The rows of Z fall into 3 groups, and each row is roughly a mix of its group's hidden directions.
Z (127 x 12):
-31  3  -28  -1  -8  -1  14  9  -4  -3  1  9
6  -13  12  26  -9  1  -9  3  -2  -14  23  -18
2  -15  -11  -10  -20  18  7  -10  23  10  5  -15
1  3  -17  -6  15  -10  20  0  5  -27  0  20
8  -8  7  -31  -14  -12  -3  -18  -17  12  0  0
18  26  3  -2  -22  17  12  -1  14  6  -1  -4
-2  9  0  12  11  23  13  11  -4  12  -5  30
-3  2  22  -6  -18  0  -13  21  -2  -1  20  -19
-19  -2  5  11  0  -7  -30  1  2  -24  -10  9
-1  -2  16  7  14  -11  10  30  17  2  16  5
-21  -3  -18  27  -9  13  -15  3  -9  -10  -1  6
-3  -3  21  2  -16  3  -8  0  20  2  -32  -5
-6  6  3  -1  9  -11  14  16  27  -2  -19  -20
3  -16  -4  26  -21  -1  7  0  11  -24  -4  -5
25  10  3  16  14  -17  7  -1  23  9  11  2
-14  -12  -6  4  9  12  9  -12  20  7  -3  -30
12  -22  14  -9  -10  -13  5  4  -27  -8  14  -6
-2  10  24  10  -9  11  0  23  17  9  -8  -16
-5  6  -14  -6  20  -11  25  -2  -11  -6  23  -10
-12  -7  2  29  -5  10  -11  -6  -12  -24  7  -11
16  25  14  -9  3  6  16  -16  -19  -1  10  -9
15  -6  -18  21  -2  11  -12  -10  3  -15  19  15
-8  14  -15  17  10  -21  13  -24  7  11  4  -2
3  25  16  -15  -1  -14  5  2  6  -29  0  -6
-14  -9  -10  14  11  7  4  -16  25  8  -13  -18
-11  6  -6  -2  -3  18  39  4  12  -1  4  5
14  -14  13  3  -13  -9  20  -12  -18  8  21  -7
6  23  -5  8  9  7  -15  -27  -10  -18  -7  -5
-20  -30  -12  -6  -1  -14  -12  3  -17  4  -6  2
-13  -20  3  11  11  -3  3  -16  -2  24  -8  22
-13  -6  23  14  -11  2  -21  14  12  8  -5  -17
-4  23  16  2  -12  13  13  12  -4  -26  4  -9
-6  13  -6  -7  0  21  -9  -9  -7  29  -3  20
-14  -5  9  -14  12  -19  1  12  4  27  -18  3
0  2  -13  6  15  -19  -6  6  -32  5  -14  -10
18  -11  25  -3  0  0  -1  -22  -2  5  21  15
-15  -14  11  -12  -3  -17  -7  -18  -26  6  -1  12
20  14  16  -19  11  -25  11  -1  6  9  2  4
-4  7  13  1  -20  1  -23  13  8  -6  21  -19
12  10  -12  -11  19  -18  8  -18  -15  0  13  15
-3  -5  -1  -15  -28  21  -7  -11  19  9  3  11
-12  -10  -10  -3  -15  -2  -3  -18  -14  -15  19  -23
8  10  18  -21  2  -9  9  14  -3  18  -11  -22
13  15  23  4  -7  19  19  1  -1  -18  12  -2
-3  -3  18  -3  -12  3  -8  -24  8  -25  -16  12
-15  -7  14  -8  -10  -3  6  -25  -26  -13  5  8
-14  7  1  10  0  -18  -33  7  -5  -15  -11  2
16  4  -18  -4  10  4  24  -16  1  2  -10  23
-2  -5  5  -6  -8  -10  -9  -33  -25  -10  -3  -10
-18  11  -14  -2  2  -2  0  7  9  19  -22  -25
4  -16  23  4  13  0  -3  -31  1  5  15  -3
-17  -19  -3  -15  -10  -13  -1  -4  -27  11  7  -13
16  9  20  5  9  24  -4  -9  21  -11  7  -10
-28  -4  -7  10  -6  -12  -15  -6  -4  7  -7  -26
-15  -14  -11  -15  -4  -15  17  24  -15  12  1  -2
-26  -12  3  -19  0  -2  -3  -1  4  3  -25  -20
-27  -14  21  -5  4  -1  -11  15  0  11  -19  5
-12  -3  11  -7  -15  -5  -11  -7  -37  -3  0  -8
10  -21  -26  5  8  -2  -4  -15  3  24  4  8
2  6  -14  1  -8  1  17  -17  31  -11  -4  15
5  13  -2  21  12  18  0  13  21  13  7  17
-10  -17  -10  -19  -13  4  18  4  -8  -17  21  -7
-1  -8  -4  -2  5  -11  -16  -7  -20  -32  15  -4
-16  -3  6  0  -1  -5  -17  14  4  -10  23  -28
8  27  -1  4  -10  -21  -9  -10  -16  -5  17  13
-2  5  -5  -6  -9  11  -16  -26  -2  -11  13  -27
25  -11  -10  -15  9  3  15  -18  20  6  7  -5
-7  11  24  2  5  12  5  8  19  25  -3  -15
-7  4  1  0  -6  33  6  -2  4  10  13  27
7  38  -1  12  11  1  1  -4  7  -15  6  -11
13  -15  -11  -3  14  -13  -25  -8  23  -4  0  11
9  -11  -4  -8  -9  -12  12  -21  -27  -13  3  16
0  -25  -14  -12  10  -13  10  -12  -16  4  4  21
-3  -32  14  -3  14  13  8  14  7  9  -14  4
0  10  14  -11  14  -6  23  -22  9  -9  20  -2
9  3  -34  -14  2  -9  -8  -2  -4  12  21  2
11  2  -4  0  -30  -4  -2  -9  -2  17  -12  26
0  -23  -1  2  18  10  20  9  16  9  -19  12
-5  5  -2  -5  -25  1  -25  -5  -1  -7  18  -21
-10  -24  16  -1  1  27  15  3  7  11  2  13
-6  4  -31  -15  -10  -1  4  1  13  11  -22  6
22  5  -12  11  8  -26  -8  -14  -1  -9  -14  14
-27  6  -14  7  -5  14  17  -9  13  -17  -12  -5
0  -10  5  -8  3  0  11  9  -12  -25  -17  28
-23  -28  -14  -5  -1  -18  -1  13  -11  9  -4  1
-16  -26  -13  6  -3  5  -9  -16  -8  -4  8  24
10  -15  1  -12  -13  -7  30  -6  -16  6  17  1
12  14  -20  -20  2  -15  21  5  11  -3  15  6
12  -2  6  0  7  -14  -9  -15  -10  -28  -12  22
10  -20  2  -12  8  11  -14  -16  -19  -14  -7  19
0  -1  19  -10  7  18  11  -3  -24  5  -19  -18
-23  11  9  17  -3  -2  -11  18  -5  -16  0  22
-18  -29  -14  10  3  -6  -19  -13  15  1  -3  -1
10  -5  -33  8  -7  -17  11  2  -9  16  4  -13
-14  -13  21  -4  -7  -5  -11  -19  -26  -9  0  11
-19  7  -23  -2  1  -19  17  -16  -7  12  -11  -2
-1  -10  5  18  -6  1  -11  12  36  6  -3  11
-24  9  -12  -16  -8  -11  25  0  -16  8  -4  -4
10  -15  0  -11  4  -4  7  -11  -14  36  -4  -9
-24  -5  9  1  -17  9  5  -4  -4  3  -23  -24
-5  10  -28  -3  26  -14  5  3  -6  -19  4  3
29  -2  -3  -4  -8  -24  7  -16  14  11  9  3
12  1  10  5  -15  -8  7  -7  13  25  -28  1
-2  2  7  -3  3  1  4  -11  21  -34  8  20
-16  8  -20  11  -2  -31  -9  -14  -12  3  5  4
-28  -6  4  6  0  24  4  18  -17  -8  -2  -9
-3  1  5  -3  -6  21  14  -4  17  11  -4  -33
0  14  -1  3  28  7  -5  -6  -2  -26  10  -18
-15  6  -31  -12  -2  -26  -1  -7  -6  2  -8  -7
13  8  -7  14  8  5  -3  27  22  0  11  17
4  11  14  -17  -2  -4  19  9  -11  21  -8  -22
-2  -1  -25  -12  8  -3  12  12  31  -1  3  9
4  4  -23  11  -3  9  4  1  30  -11  2  22
11  3  3  6  14  15  9  10  -7  4  18  33
30  16  22  10  -4  6  -3  3  -14  0  12  -8
-11  9  17  5  -11  -6  -14  23  6  -1  16  -23
8  13  2  -5  8  -24  -7  -10  -3  14  -20  -24
-15  10  31  -6  -3  -11  -5  8  -18  3  -17  -9
-11  -2  0  2  -29  -10  -22  -17  -8  11  6  -13
1  4  -13  3  -2  23  -6  -23  20  -8  -6  -22
-3  17  10  15  0  5  -13  28  13  -20  0  6
-9  15  24  8  21  19  7  5  9  7  18  -2
8  -12  15  17  13  -1  -30  -8  15  -2  -12  6
-1  -6  17  -15  -6  24  -16  19  -4  16  9  11
-16  -6  2  10  5  18  0  33  10  -14  6  -8
8  -4  15  -1  -5  4  2  -24  -23  12  -8  -23
5  -19  -21  -6  -1  -14  6  -12  9  2  20  23

Here is one row of each group, with its name. Which group are the others in?
3  9  -25  -5  21  -12  -5  18  -7  12  16  -10 -> R
-6  -4  8  3  23  -16  -1  -9  -2  -8  33  -11 -> Y
-4  -13  -12  -23  6  -26  -18  -10  2  7  -11  -7 -> L

17  16  27  4  2  -9  -7  -2  -14  10  -9  -21 -> L
-7  6  -11  -22  -1  -2  4  -3  33  -17  -10  7 -> R
0  4  0  8  22  -14  12  29  10  -6  -17  -10 -> R
-1  24  -15  0  -12  -10  -2  26  -19  -1  11  -4 -> L
-1  -2  -11  4  -12  14  -30  17  5  22  -9  0 -> R
10  2  23  -6  0  -6  12  1  -13  5  19  28 -> L
-14  0  19  -7  -1  28  -24  16  6  2  3  1 -> R
-10  21  -17  1  20  2  -19  1  14  -2  -20  6 -> R
6  -1  3  0  -28  8  -4  -29  21  8  -1  5 -> R
-29  -9  -13  3  8  -22  -6  6  -13  1  4  -17 -> Y
23  29  12  6  0  14  -4  -10  10  -14  8  2 -> Y
